In the data rows, 128 means zero.
Every row has a hidden score. How much higher is the second row's score than the first row's in each pair? 20 means about the same, 40 much higher and 0 much lower. The score is a weighted sum of the row's numbers plus the product of two more (or one squared), each taken from its middle value.
[112  99 135 101 114 105 101 134 139 105 127 140 113 138 126 146 129  97
 125 126]
[113 156 163 120 148 105 135  92 150 135 133 105 135 141 134 113 138 168
  95 129] 19
[143 121  69 155 121 255 255 139 125 143 203 113 130 112 121 163 119 106
 210 111]
[141 111 118 128 114 111 108 123 151 120 134 160 130 114 111 119 114 117
  94 117] 5
[105 169 148 127 153  92 162  62 182 138 205 144 135 138 142 137 173 150
 115 121]
[139 111 146 163 115 135 121 173 114 169 140 128 106 137 112 113 110 121
 137  87] 24
[ 87 212 149 106  96 115 118  95 134  79 155 113 169 106 149 147 171 123
 132 138]
[116 102 163 100 114 104  96 146 125  99 136 144 139 113 144 132 157  96
 158 106] 26
[139 149 128 179 112 151 143 138 184 157 167 137 108 131 107 138 106 154
 101 111]
[ 93 123 118 109 185 112 128 108 120 135  88 110  82 156 150 143 162 153
 154 130] 30
[106 132 133 115 165 105 154  79 155 134 158 127 112 141 143 119 141 137
 112 115]
[137 130 114 162 123 137 155 132 127 160 137 113 118 133  98 109  98 135
 126 110] 16
[135 154 111 168 130 160 171 122 129 151 159 120 124 122 116 114 107 141
 122 115]
[133  88 135 113 154  89 110 126 108 137 123 161 134 138 137 120 153  91
 147 123] 25
[122 105 134  99 132 100 118 112 117 109 139 133 132 121 144 108 134  86
 122 118]
[128  96  39 119 182 116 159  68 168 130 195 252 105 129 138 153 134 102
 112 129] 15
[146 166 250 141  94 163 166 171 104 135 123  14 234  96 122 108 149 162
 212 102]
[118 156 174 109 112 112 122 121 134 112 144 123 156 143 145 141 148 114
 123 141] 20
[154 126 127 138 138 134 139 121 144 129 164 201 176  86 132 119 170 131
 137 117]
[123  93 164  95 118 117 120 141 145 110 133 128 134 135 135 153 147 111
 151 116] 19
[122 131  91 105 117 121 115 112 135 104  93 117 114 144 119 155 103 118
  99 173]
[169 108  83 214  93 121 117 148 140 193 147 195 110 136  23 141  91  93
 114 106] 10
[128 127 116 144 108 161 144 141 165 122 135  95  90 123 102 113  39 152
  69 108]
[116 113 134  94 121  88 105 110 136  98 116 136 131 122 125 131 147 116
 127 130] 21
[122 121 125 113 106 129 117 130 124  97 147 132 143  90 134 120 129 104
 129 113]
[130 164 135 163 114 142 147 125 117 160 142  95 125 127 106 114 104 142
 125 113] 16
[137 148  62 194 128 157 154 131  76 195 122 116 100 140 103 147 119 121
 172 130]
[152 123 136 146 104 150 136 151 153 133 114 111 134 120  81 136 114 151
 131 112] 27
[139 126 124 108 101 142 116 142 152  90 102 119 145 123 119 152 112 134
 111 162]
[157 167   0 145 157 255 142 138  78 102  96 168 146  59 180 133 113 147
 123 255] 18
[152 135 155 126 189 131 182 108 174 157 165 153 146 159 155 116 142 170
 104 137]
[163 116  91 128 141 147 143 131 114 131 111 149 151 133 125 145 130 111
 145 158] 19
[129 133 130 114 135 124 137 110 158 128 157 154 137 146 140 141 129 125
 107 147]
[119 109 145 101 102 110 105 139 147  98 140 149 133 138 133 181 156  90
 141 132] 19
[163 169 111 242 132 157 143 149   6 229 136 139 139 142 119  63  86 111
 121 136]
[113 101 168 100  99 111 116 148 131 110 136 104 123 136 126 146 133 100
 162 100] 14
[129 122 151 114 125 130  62 171  81 116  77 120 124 133 160  95 112 123
 117 147]
[162 140 144 119 168 132 159 115 145 160  97  92 136 211 128 105  52 162
  20 186] 22
[149 131 119 149 122 142 156 131 165 146 145 128 127 131 102 128 102 143
 101 115]
[130  96 135 128 119  81 111 133 132 142 147 163 116 150 112 151 136  81
 133 109] 22
[240  57   9 234 145 254 142 222 145 149   7 185 155   0  45 100 184 255
 255  48]
[114 103 151 112 113 125 113 147 155 108 128 108  93 139 132 145 114 131
 127 107] 10
[124 113 207  99 112 145 128 183 130 112 116  79 133 156 144 151 129 129
 160 129]
[146 105 114 172 119 141 149 152  96 151 162 149 148  57 113  99 160 116
 235  34] 13
[155 124 103 165 144 136 127 132 111 159 145 168 127 116 125  46  87 123
  86 122]
[107 173 160 139 165  79 139  70 164 157 175 153 133 155 133 142 189 154
 115 122] 15
[115 106  90 137 130 124  92 139 154 140 103 139  10 164 115 179 110 135
 110 137]
[168 138 195 157 129 124 138 155 104 169 118 125 201 128 116 110 162 145
 169 120] 13
[128 156 122 127 161 113 165  68 154 147 151 140 132 150 132 130 138 140
  99 145]
[142 113 126 131 130 137 134 138 125 135 142 141 129 129 129 128 126 107
 138 121] 21
[103 141 162 109  96 104  58 132 117  92 126 126 135 122 147 121 134 110
 113 131]
[113  94 160 132 158  45  88 131  24 165 143 187 133 130 165  88 211  55
 204  82] 17
[153  94 105 146 142 123 145 127 131 158 136 166 121 133 110 122 120 117
 128 117]
[ 88 110 157  94 103  89  62 137 116  87 134 129 108 114 149 114 134  98
 131  95] 17
[108 168 118 131 165 114 128  94 136 154  92 103  86 190 130 153 135 183
 109 161]
[131 111 138 116 108 109  93 141 134 120 112 140 128 153 119 168 136 104
 129 145] 19
[125 126 141 184 122 132 144 161  91 167 184 161 126 107 125 124 174 110
 249  48]
[139 153 154 167  95 161 133 190  81 148 128  87 136 127 125 102  95 129
 146 118] 25
[134 124 136 112 156  95 153  91 141 133 155 136 142 139 139  98 116 116
  90 128]
[118 207 170 166 101 143 146 129 117 144 151  84 144 112 122 106 124 157
 133 104] 12
[115 145 133 165  93 132 120 148  58 143 140 107 119 104 119 100 123 104
 161  82]
[105 109 147 102  94 141 133 146 120  98 139  70 104 129 132 137  99  94
 141 107] 24
[136 123 129 125 207 118 144 109 142 159 131 155 113 168 150 112 123 153
  95 142]
[123 129 122 106 134 109 134  98 154 120 121 126 124 151 113 153 128 127
 110 154] 19
[127 124  92 119 156 130 155  99 177 123 136 144 107 145 129 155 122 143
 102 144]
[149 108 110 139 132 140 165 126 128 152 137 127 130 134 104 130 117 114
 138 116] 18
[121 109 142 108  97 121 128 133 140 110 146 101 117 136 114 147 116  93
 136 117]
[162 125 103 143 150 143 153 125 119 136 142 183 162 101 135 113 150 129
 148 132] 20
[162 122  73 149  53 204 132 177 137 110 104 111 134  92  63 146  56 123
 123 137]
[185  99 121 206  76 160 116 255  53 191  70  88 113 129  15 106  41 113
 157 105] 17
[128 131 158 141  69 139 112 175 100 124 107  85 137 108 106 112 113 127
 155 103]
[132 114 106 103 104 134 105 131 125  95 105 136 144 112 122 140 113 102
 120 152] 23
[ 88 208 139 135 134 128  94 113 119 128  56  42  90 144 134 100 109 239
  69 149]
[115  96 123 109 119 113 130 131 106 128 153 125 103 158 136 156 120  49
 158 125] 24
[143 114 121 119 113 127 116 133 138 107 115 137 143 110 113 115 111 120
 103 132]
[133 130 129 116 138 116 134 105 158 128 140 149 131 158 127 161 138 119
 109 146] 19
[141 145 153 129 169 102 161  88 149 162 179 156 153 159 142 117 142 126
 107 137]
[135 110 138 108 119 139  86 157 117  93  74 120 142  95 132  92 106 144
 105 133] 27
[151 124 105 127 123 146 128 142 124 122 130 161 150 125 133 151 125 105
 130 162]
[143 124 115 126  92 125 117 129 167 123 129 144 127 151  94 180  98 116
  88 159] 18
[156 197  43 182 147 172 148 113 117 153 141 189 158  91 132 116 142 155
 120 169]
[ 14 180 116 100 155 104  48  99 100  95  34 108  70 131 186 146 197 172
 140 157] 33
[118 156 134 128 135  82 108 102  80 141 136 153 149 143 144 127 172  86
 136 147]
[126 109 163 100 147  98 122 113 156 120  94 109 136 137 125 118 144 159
 125 123] 27
[131 135 140 159 103 146 126 161  60 156 114  75 110 138 110 113  93 122
 144 109]
[ 90 190 166 128 119  78 108  91  83 120 202 158 162 102 169  95 192  83
 133 119] 19
[128 123 118 119 171 117 145  97 155 138 117 134 116 160 127 148 144 150
 117 149]
[121 108  75 125  73 186 127 155 142  67 102  81 107  21  90 124  90 151
 134  93] 16
[147 139 103 130  85 172 195 116 255 117 133  67 123 132  36 173  41 169
  65 144]
[155  80 151 110 181 127 154 137 126 144 142 158 153 138 161 113 147 117
 154 123] 30
[141 117 103 156 107 138 141 133 157 148 133 129 103 145  64 160  94 124
 119 123]
[106 110 107  69 223 111 121  97 106 106  97 148 138 125 200 136 237 126
 175 156] 30
[138 120 133 138 101  96 115 122 180 132 146 163 125 141  91 149 121 116
  99 117]
[ 83 135 140 106 184 121 133 109 118 127 117  93  89 149 178 131 165 155
 157 127] 23
[ 24 143 129  88 166 125 120 111 113  96  64  47  65 134 179 150 196 194
 190 129]
[197 117  60 129 136 116 101 120 126 124  93 255 210 109 116 150 157 108
 115 203] 17
[116 145 139 150  81 152 121 165  78 134 127  85 124 106 117 115 112 116
 159  97]
[177 122 116 130 136 102  93 119 139 109  60 181 223  21 103  27 153 174
  94 129] 20
[125 112 137  97  98 116  97 136 132  97 106 128 135 130 120 162 132  99
 131 145]
[109 174 135 124 156 100 145  70 149 138 132 123 126 146 140 133 152 172
 105 144] 19
[147 124 115 132 111 146 149 131 160 131 143 135 128 144 110 155 100 118
 109 146]
[123 114 140 120 116 127 129 138 130 114 143 121 136 112 123 120 128 116
 137 104] 20
[232  99  96 166  98 184 166 164 148 134 165 172 188  38  87  82  82 125
 113 101]
[140 122 147 111 134 133 128 134 139 117 112 137 167 134 141 156 157 133
 143 152] 25
[ 67 180  68  83 150 127  76  87 120  73  12 115  92 143 163 182 149 166
  99 255]
[124  96 121  95 128 135 117 144 117  91 130 132 126 110 161 105 114 108
 122 127] 18
[152 175 100 218 136 179 146 154  21 235  87 104 119 158 111 139 116 138
 167 160]
[163 129 129 124 130 162 113 158 119 117 104 167 184 121 152 133 143 134
 128 183] 26
[105 125 148 100 119  58 102  98 133 110 149 143 134 124 131 128 155  98
 120 108]
[189  99   8 176  89 170 160 142 166 134 147 154 130  77   7 127  51 125
  98 110] 6
[128 126 131 103 102 154 114 146 122  63 114 108 149  76 144  96 111 136
 116 136]
[127 129 135 107 129 136 127 136  64 103 121 134 178 101 172 113 163 100
 175 141] 17
[130 114 120 149  96  59  77 120 168 142 143 177  93 157  71 157 107  89
  79 120]
[171 114 125 141 149 157 156 144 123 146 128 139 153 107 134  73 113 150
 125 126] 20
[159  93 159 133 153 158 142 191 110 159 110 113 130 160 142 115 112 138
 148 129]
[128  91 114  91 130 117 133 116 146 101 135 135 125 120 134 121 116 110
 115 128] 18
[122 143 128 119 150 103 149  72 155 130 156 128 123 146 131 116 119 135
  78 128]
[113 102 122 111 116 113  99 131 126 103 149 154 118 105 148 118 129  88
 127 107] 21
[147 131 108 149 142 129 147 116 114 146 150 163 153  91 125  97 142 126
 133 111]
[123 137 134 160  97 142 122 167  69 149 120  92 113 126 113 118 110 115
 161 101] 18
[145 101 133 110 164 126 145 110 147 127 140 154 141 129 144 110 132 131
 109 129]
[145 130 143 167 115 120 102 166  57 163 112 127 140 108 113  60 117 122
 140  98] 15
[100 159 111 106 151 130 132 100 123 126 104 111 102 186 155 195 151 132
 131 198]
[143  93 191 110 130 119 124 169  74 138  96 105 161 148 138 117 146 100
 184 127] 17
[117 110 122 117 102 116 101 138 107 121 143 145 115 151 134 160 126  37
 138 133]
[ 39 220  87 118 147 127  81  92 119 100  80 103  64 132 169 146 144 189
  97 167] 7
[132 134 135 165 129 119 144 131  75 183 129 117 139 119 109 112 146 124
 193  91]
[150  42 129 133 147 162 156 183  83 166 117  97  99 180 134 129  89  97
 184 118] 26
[174 130 137 135 141 128 133 133 113 131 126 170 255  68 134  86 186 139
 157 123]
[129 136 134 115 120 117 103 132 116 121  89 123 134 156 130 156 134 119
 117 171] 21
[120 124 122 110 144 113 145  87 165 123 136 123 116 140 125 129 109 137
  87 132]
[121  97 128  92 108 112 114 130 112 111 122 120 120 146 128 158 122  51
 139 138] 22
[208  94  99 162 208 168 199 144 101 192 129 152 154 113 136  65 116 147
 149 124]
[146  48 124 107 176  87 123 111 156 138 109 163 118 132 121 110 138 135
 116 114] 24
[ 72 175 140 102 152 123 112 107 113 116 102  97 109 147 187 143 167 152
 134 160]
[ 71 170 116 108 148  85 110  70 126 121  91 110 103 145 134 156 179 153
 131 152] 19
[ 68 147 124 116 156  98 130  85 125 132 116  97  73 162 144 139 136 150
 125 129]
[128 128  73 109 114 133  96 125 100 101 114 163 135 123 145 153 122  65
 118 184] 21
[140 100 120  99 132 130 143 119 167 114 133 144 135 143 127 166 128 118
 116 144]
[117 100  73 159  75 131 100 146 136 116 132 131  55  66  72 113  70 121
 109  57] 15
[116 147 162 113 148 122 153 103 174 130 136  93 125 147 140 127 131 176
 113 125]
[121 101 140 121 118 118 112 150 107 125 142 134 112 140 141 133 126  82
 143 110] 19
[115 101 129 109 133 128 120 134  87 113 139 138 131 118 169 120 149  79
 170 116]
[109  93 146 109 109 102 131 136 145 117 163 124  99 170 123 189 129  71
 151 111] 17
[131 117 155 105 114 129 110 141 148  70 128 144 186  16 141  86 165 148
 135  95]
[155 126 133 153 134 143 153 138 149 157 145 135 131 129 112 112 112 150
 115 114] 17
[ 66 144 123  60 145 143 125 101  96  69 132  85 111 130 234 120 132 115
 128 149]
[128  81  98 144 145 102 146 111 108 147 169 181 118  79 119  86 144 100
 162  38] 14
[130 141  84 116 134 150 134 114 111 116 126 133 132 135 148 130 109 110
 104 184]
[232 122 109 227  88 230 197 195 129 215 130  98 129 151  22 126   0 132
 110 130] 18
[123 118 130  97  96 115 100 128 144  96 127 136 129 135 127 180 137  94
 126 145]
[124 159 125 180 121 128 147 125  83 174 151 110 118 132 115 120 128 122
 158 106] 16
[136 116 148 102 119 123  97 151 113  93 109 143 163 112 147 124 149 115
 144 138]
[119 147 125 127 160 125 133 110 167 135 124 130 112 140 138 127 137 185
 103 138] 19
[115 154 128 184 105  75  92 124  89 181 146 150 103 145  93 130 132  98
 132  99]
[132 122 106 103 134 129 151 104 140 108 142 136 145 126 136 142 135 109
 129 148] 26
[117 143 119 148  83 169 141 159  80 129 134  87 122 107 111 134 122 109
 191 108]
[128 120 121 114 148 115 140 102 160 128 146 146 128 135 137 121 121 134
  92 134] 25
[133 104 143  98 125 132  97 152 113  88 105 135 153  98 153 113 149 118
 146 127]
[118 154  84 177  95 133 142 116 154 148 164 138  90 136  75 180 115 116
 132 120] 10
[111 119 127  91  95 127  75 146 112  44 103 107 127  96 143 110 104 113
 107 134]
[138 128 131 114 132 137 144 121 160 122 149 146 144 148 139 159 132 120
 116 160] 21
[122 147 129 121 147 112 137 100 151 139 112 114 123 153 125 137 133 156
 107 152]
[ 93 149 130 126  99 113  45 143 133 121   0  63  57 161  94 192 125 180
 126 150] 32
[109 154 153 135 213  97 124 103 136 166 130 143 113 152 163 100 162 191
 110 123]
[123 191  75 144  82 255 223 179  77  88 148   3 140  61 153 147  97 132
 209 147] 10
[129  91  88 153 146 134 161 123 124 148 179 148 102  89 120  89 120 118
 150  42]
[164 131 109 152 132 148 151 130 148 144 141 154 142 130 114 131 113 141
 107 143] 20
[123 114 130 115 128 131 119 135 102 106 150 163 150 100 163 125 168  93
 170 118]
[ 93 117 139 107  91  58   0 133 102  96  90 132 100 124 122 129 134  88
 115 119] 19
[146 165 140 128 148 144 166 112 153 142 143 111 144 173 143 124  88 149
  59 184]
[163 120  32 140 149 164 121 139 108 124 124 205 139  94 145  96 114 125
 105 159] 20
[114 106 181 100 106 123 107 161 125 101 130 114 134 131 143 140 140 108
 157 117]
[120 112 125 126 101 118 132 121 150 121 149 112 103 133  98 131  91 107
 112 100] 19
[ 68 118 118  87  74  74   2 117 123  44 113 121  92 103 126 123 116  87
  97 114]
[166 125 106 151 141 131 136 123 146 142 134 170 155 105 116 103 122 142
 101 129] 24
[100 139 173 110 130  82 105 116 145 113 133 131 129 124 143 118 169 145
 124 106]
[ 71 167 112 135 149  95 109  83 131 149 109 109  36 170 132 134 126 160
  90 132] 18
[162 143 133 149 133 148 153 129 152 134 132 131 162  94 118  84 121 181
 100 123]
[144  82 101 137  98 185 122 190 125 102 100  91 112  40 103  81  49 147
 127  80] 20
[119 104 130 116 124 148 146 147  80 123 138  94 115 138 147 136 120  86
 180 113]
[133 148  95 166 131 171 225 117 147 153 180 109 119 110 111 128 112 156
 140 105] 17
[141 119 112 120 157 125 139 105 163 135 133 148 127 152 132 133 122 130
 100 145]
[111 125 166 111 114  89  57 138  80 110 124 142 138 131 159 108 141  88
 132 124] 14
[119 131 118 151  13  92  22 148 118 118  93 139 114 105  49 139 112  94
 113 111]
[137 131 113 125  95 119 114 115 170 109 148 154 131 116 102 148 112 114
  86 135] 26
[117 110 147  98 102 107  83 143 119 102 107 125 131 133 132 146 134  93
 134 132]
[117 127 147 105  86 114  91 140 147  92 123 121 125 125 122 152 121 117
 113 122] 16
[137  87 154 117 125  99 124 134 124 125 134 140 158 100 123 100 146 112
 154  89]
[109 111 145 122 116  95 101 136 155 138 132 142  80 173 117 189 138 111
 134 120] 22
[119  98 169 109 115 125 124 150 126 117 137 107 122 140 132 137 134 107
 166 101]
[149 138 181  83 127 168 150 144 124  75 112 114 255  44 166 108 209 157
 184 143] 27
[119 105 140 113 116 124 122 141 114 113 154 137 133 120 142 139 145  88
 161 113]
[122  85  45 147 124 135 138 121 148 115 126 144 117   0  79 114 179 157
 204   0] 17
[150 136 112 153 134 158 169 132 140 146 136 110 134 114 110  92  87 164
 105 120]
[127 163 145 119 148 115 165  84 160 134 147 110 143 166 137 128 119 145
  83 153] 23
[111 107 153 128 122 111 127 145 120 135 181 144 113 132 143 134 149  88
 169  82]
[119 156 135 167 109 129 138 138 106 159 138  96 114 129 104 122 116 131
 146  99] 18
[130  57 255 100 128  95 126 191 122 142 131  96 143 169 139 134 178 115
 249  62]
[198  49 140 193 125 116 138 176 131 232 134 156 124 145  41  99  90 114
 134  72] 24
[123 104 116 120 113 122 125 130 122 124 134 122 115 127 115 125  95  96
 125 116]
[121  77 152  84 225  45  95 110  89 134 140 226 129 164 227  96 185  74
 134 131] 28
[141 134 120 169 120 136 155 128 117 168 140 113 115 129 101 124 112 134
 140 104]
[ 75 130 155  89 158 102 124 102 108 107 152 114 111 139 208 106 147 119
 132 116] 25
[132 124  34 114 122 109 113  99  98 116 108 193 142 131 121 242 190  48
 181 187]
[140 110 112 108 128 110  91 129  75 107  92 163 166 101 142 108 147  95
 142 148] 13
[153  86 160 205 146 106 136 176   6 255 168 169 118 166 122 111 148  51
 255  50]
[148 118 122 130 124 154 131 150 131 134 126 142 135 138 127 138 111 119
 120 150] 31
[131 138 124 128 208  25 125  46 142 168 113 183 155 142 124 123 243 152
 127 135]
[ 71 156  62  95 174 129  48 109  99 105   0  90  24 162 156 161 137 182
 112 233] 13
[148 164 124 133 103 131 148 102 182 114 137 126 191  76  86 122 126 161
  91 127]
[163  84  61 176 169 154 144 138 143 168 131 173  83 114 111  92  95 166
 111  95] 25
[107 199 146 117 130 110 144  59 151 121 174 125 152 134 142 128 146 132
 105 140]
[205  97 141 121 145 123 114 153 139 148   0 129 163 149  97 136 138 166
 126 170] 39
[105  92 155  97 139  90 112 125  97 109 151 141 134 111 163 105 160  77
 165  89]
[110 120 122  79 104 135 111 127 143  56 118  94 118 108 139 113  89 121
  90 135] 20
[118 140  96 130 170 117 133  90 148 144 138 144  93 155 142 120 109 147
  62 138]
[ 98 151 120  93 160 129 133  98 105 120 129 118 124 156 189 141 145 122
 130 173] 20
[112 115 161 116 123 111  98 145 146 125 105 117  97 159 126 158 145 137
 139 122]
[119 119 126 107 101 144 125 143 119 102 157 131 125 138 144 177 130  63
 155 135] 16
[143 123 136 160  99 158 128 179  74 148 124 115 132 116 118 109  94 108
 155 106]
[150 112 126 158  87 138 109 179 112 143 124 132 128 113 101 117  95 108
 134 107] 20
[136 103 100 105 144 140 156 104 191 111 150 151 128 129 130 144 120 126
  97 143]
[ 52 145 103 113 169  72  83  88  92 128  80 131  62 154 157 148 203 134
 158 138] 18
[193 111 222 102  90 201 255 172 110  96 238  97 255  22 142  93 147  82
 255 101]
[136 115 153 114 140 116 115 130 119 130 116 141 149 141 146 126 143 117
 132 143] 31
[144  75 168 120 124  96 120 140 152 131 135 161 154 113 105 118 154 119
 146  82]
[ 22 161  79 102 162 146  79 114 110  95   0  57   0 145 181 147 129 224
 120 174] 22
[109  95 134  90 113 116 105 135 140  82 121 112 111 124 130 126 111 123
 121 113]
[137  93  91 123 205  78 158  59 182 152 158 255 130 138 128 156 217 128
 142 122] 25
[142 115 127 157  89 144 122 172  84 136 127 119 125 108 105 100  97  97
 146  97]
[139 120 130 160  86 149 115 172  95 132 135 126 128  97 111 100  94 102
 138 101] 20
[137 119 128 111 126 121  75 143 101 105 102 168 156  94 156  95 151 113
 124 143]
[169  67 138 135 127 137 137 156 153 154 119 135 128 155  91 149 115 121
 139 121] 17
[133 135 119 110 143 132 150 107 127 118 143 121 147 132 146 114 110 120
 104 152]
[105 119 122  87  89 109  80 126 122  76 114 124 129 120 128 140 120  83
 114 139] 20
[122 166 140 125 146 139 156 103 197 133 172 129 120 157 146 147 129 164
  95 141]
[156   0 113 107 198 109 185 103 198 148 147 158 111 146 109 120 115 129
 116  96] 32
[121 116 126 102 114 143 115 142 149  87 135 121 116 139 145 138  90 123
  93 145]
[142 119 129 104 114 143 109 152 100 103  95 113 151 128 141 130 121 107
 135 164] 22
[159 145 132 170 139 147 166 136 137 169 149 139 151 127 114 120 126 158
 128 127]
[143  93 117 187 109 147 140 185  84 194 143 108  58 155  94 115  38  92
 149  77] 20
[129 101 112 157 112 164 158 158 108 141 151 102 101  94 109 111 107 118
 180  46]
[ 92 213 145  91 156  79  78  84 104 119   0  73 118 212 146 170 168 177
 117 255] 34
[ 66 163 131 123 159 114 128  95 134 139 117  92  59 166 144 148 151 175
 129 127]
[175 127  83 143 142 173 188 120 149 145 126 140 155 126 105 144 114 148
 123 159] 22
[126  96 122 121 131 121 126 141  91 129 128 122 118 139 138 122 125  96
 152 116]
[144 117 121 112 112 135 127 135 155 107 114 125 145 115 117 126 111 135
 105 142] 22
[ 95 138 167 109 125  83 124  88 160 114 150 105 117 136 129 111 133 142
  94 104]
[156 121  81 137 137 133 128 116 129 123 129 183 156  90 127 104 122 123
 110 136] 20
[115 133 130 116 149 120 137 102 163 123 123 124 117 139 131 137 140 164
 112 133]
[112 107 151 112 101  84  66 133 151  99 123 145 131 103 115 124 147 120
 122  96] 18
[166  96  76 149 130 196 190 156 149 153 118 110 109 139  90 145  60 150
 129 134]
[134 151 133 177 131 145 163 139  77 184 136  99 134 130 120 104 126 135
 172 109] 15
[116 161 155 173 105 105 120 127 107 163 154 126 123 124 113 118 142 121
 141  82]
[174 117  57 124 139 134 106 125 117 111  95 238 175  94 132 116 138 113
 107 185] 26
[118 127 150 101 127 108 135 107 157 108 153 116 126 135 133 118 115 119
  95 125]
[139 100 123  99 136 134 135 129 146 103 130 146 141 125 140 138 132 120
 125 140] 21
[131 139 129 169 136 133 162 122 124 172 158 134 132 115 114 114 133 142
 151  86]
[ 25 161 160  71 141 109  97 116 105  83 105  69 102 130 209 138 191 150
 161 131] 25
[153 138 133 115 108 126  98 136 132 104 120 195 215 108 133 135 151 111
 112 182]
[128 137 138 118 147 109 146  86 162 134 151 138 129 158 133 134 126 135
  93 141] 20
[122 106 144 114  99 105 116 134 154 118 141 125 114 135 110 145 119 112
 121 108]
[115 164 131 131 176 130 149  97 151 147 124 112 100 160 139 135 136 196
 105 146] 21
[144 131 146 162 103 129 118 165  85 147 131 134 152  94 119 101 137 115
 165  93]
[115 141 120 137  83 144 141 129 157 108 132  73 110  91  82 121  91 158
 115  89] 18
[125 142 138 127 185 110 151  94 157 155 138 136 123 157 139 121 149 173
 111 132]
[124 163 171 117 139 113 143  99 143 129 152 114 156 135 142 109 141 148
 106 135] 19
[125 240 134 255  42 187 116 191   0 155 148  90 131  66 118  75  96 125
 154  89]
[127 129  75  98  98 152  98 131 119  79  46 103 121 138 122 180  96 110
 108 218] 31
[138  94 122 125 148 137 141 143  70 139 115 110 128 129 139 101 123 108
 174 116]
[114 114 123 106 128  94 116  98 145 111 144 143 121 132 132 120 124 106
 100 124] 20
[145  95 117 130 127 129 147 135 129 142 126 117 119 134 102 119  87 120
 121 114]
[124 114 126 109 130 109 114 121 137 114 131 144 132 137 135 133 132 109
 115 140] 21
[152 113 109 158 129 113 136 124 132 160 132 150 120 137  90 119 105 121
 115 116]
[121 136 143 156 113 120 135 135 110 147 140 113 128 113 108 107 130 130
 156  81] 18
[130 132 147 111 131 127 127 126 122 121 135 137 153 135 151 137 144 119
 129 151]
[143 159 127 199 135 134 148 139  98 202 140 127 121 135 118 113 125 142
 142 113] 16
[148 140 131 173 141 144 158 140 126 171 149 131 135 128 116 113 131 148
 141 105]
[114 159 112  97  67 151 100 127 142  51  90  93 143 110 114 192 131 125
 123 187] 22
[ 89 136 126 121 197 107 138  87 132 139 138 131  96 142 166 118 160 161
 133 119]
[137 153 106 134 104 144 186  99 216 119 186 127 148 118  93 173 131 138
 118 130] 16
[129 144 139 164 119 131 151 140 103 164 144 111 130 119 116 115 136 130
 173  87]
[196 106 211  93 246 155 255 128 123 148 147  99 219 161 201   0  85 153
  90 151] 38
[109 131 126  74 158 154 152 121  97 108 107  59 124 173 190 140 113 115
 138 188]
[ 26 144  70  83 171 100  75  60 119  80  75 130  79 110 179 138 235 164
 144 141] 22
[148 146 133 186 137 151 164 141 118 195 149 130 126 138 116 125 125 145
 143 116]
[129 132 141 160 102 141 128 172 109 152 130 106 117 129 110 126 118 132
 155 103] 19
[117 155 145 172  98 133 127 150  71 155 133  96 120 124 115 122 131 122
 172  93]
[  0 168 129 106 177 114  64 109  96 107  81 107  47 120 239 113 203 196
 148 128] 26
[ 74 150 134 124 171  90 138  68 154 134 151 132 102 137 151 141 192 169
 141 108]
[138 115 148 103 191 133 191 106 151 136 146 112 142 144 166  93 122 156
 113 129] 26
[120 108 151 122 117 134 143 142 141 127 165 122 113 145 132 158 125 105
 147 112]
[143 123 102 134 119 142 140 129 148 130 139 137 125 129 109 133  93 121
 101 134] 21
[124 117 122 102 121 137 113 132 132  92 143 150 132 121 157 132 123 105
 111 140]
[154 108 144 112 165 133 147 122 151 132 131 140 146 140 143 125 127 148
 111 145] 22
